In the data rows, zero lies at 7.5, halfway between 7 and 8.
Here are some points:
(8, 9, 8, 5, 3, 4, 7, 5)
(8, 8, 10, 7, 9, 5, 6, 3)
(6, 7, 7, 10, 7, 5, 5, 8)
(11, 7, 5, 4, 1, 6, 7, 10)
(6, 7, 6, 10, 7, 3, 4, 8)
(8, 8, 6, 5, 11, 7, 8, 7)
(8, 7, 10, 7, 7, 9, 7, 7)
(9, 8, 5, 7, 11, 9, 9, 7)
(8, 8, 8, 8, 8, 4, 9, 7)
(8, 11, 15, 10, 6, 7, 4, 5)
(7, 10, 8, 6, 4, 5, 7, 8)
(4, 6, 6, 6, 8, 9, 9, 7)
(6, 6, 8, 10, 4, 10, 3, 7)
Here are 16 more points, each followed by its number:
(8, 7, 10, 7, 4, 8, 8, 8) 0
(7, 6, 8, 7, 4, 3, 6, 8) 1
(7, 6, 8, 7, 7, 5, 7, 8) 2
(8, 9, 8, 6, 3, 5, 6, 6) 3
(8, 8, 8, 13, 10, 4, 8, 12) 4
(6, 6, 4, 0, 3, 3, 6, 5) 5
(7, 8, 7, 9, 8, 7, 6, 7) 6
(7, 8, 8, 9, 8, 5, 9, 7) 7
(7, 9, 11, 6, 7, 10, 6, 7) 8
(10, 9, 7, 7, 7, 4, 9, 7) 9
(7, 7, 5, 4, 7, 8, 7, 8) 10
(7, 9, 12, 9, 3, 11, 7, 12) 11
(6, 6, 8, 11, 9, 6, 7, 7) 12
(8, 8, 6, 11, 9, 7, 8, 10) 13
(8, 8, 8, 8, 8, 5, 8, 7) 14
(9, 7, 8, 8, 7, 8, 8, 7) 15
Which of these numbered points is nearest to each point below by angle, seen from the average point of the first points? Its number follows each.
(6, 7, 8, 9, 4, 9, 3, 7) > 11
(8, 6, 10, 8, 5, 7, 8, 9) > 0
(6, 7, 11, 11, 11, 9, 7, 4) > 12
(7, 9, 14, 9, 8, 7, 5, 6) > 8
(7, 8, 5, 3, 7, 11, 7, 8) > 10
(5, 7, 1, 0, 6, 14, 7, 8) > 10
(6, 8, 4, 2, 7, 10, 7, 8) > 10
(7, 6, 4, 9, 7, 6, 7, 9) > 13
(8, 6, 7, 10, 6, 7, 8, 8) > 13
(10, 12, 9, 7, 9, 8, 7, 9) > 8
(8, 9, 5, 5, 8, 11, 7, 7) > 10
(12, 8, 10, 11, 5, 8, 9, 6) > 15
(7, 8, 9, 10, 9, 5, 10, 8) > 7
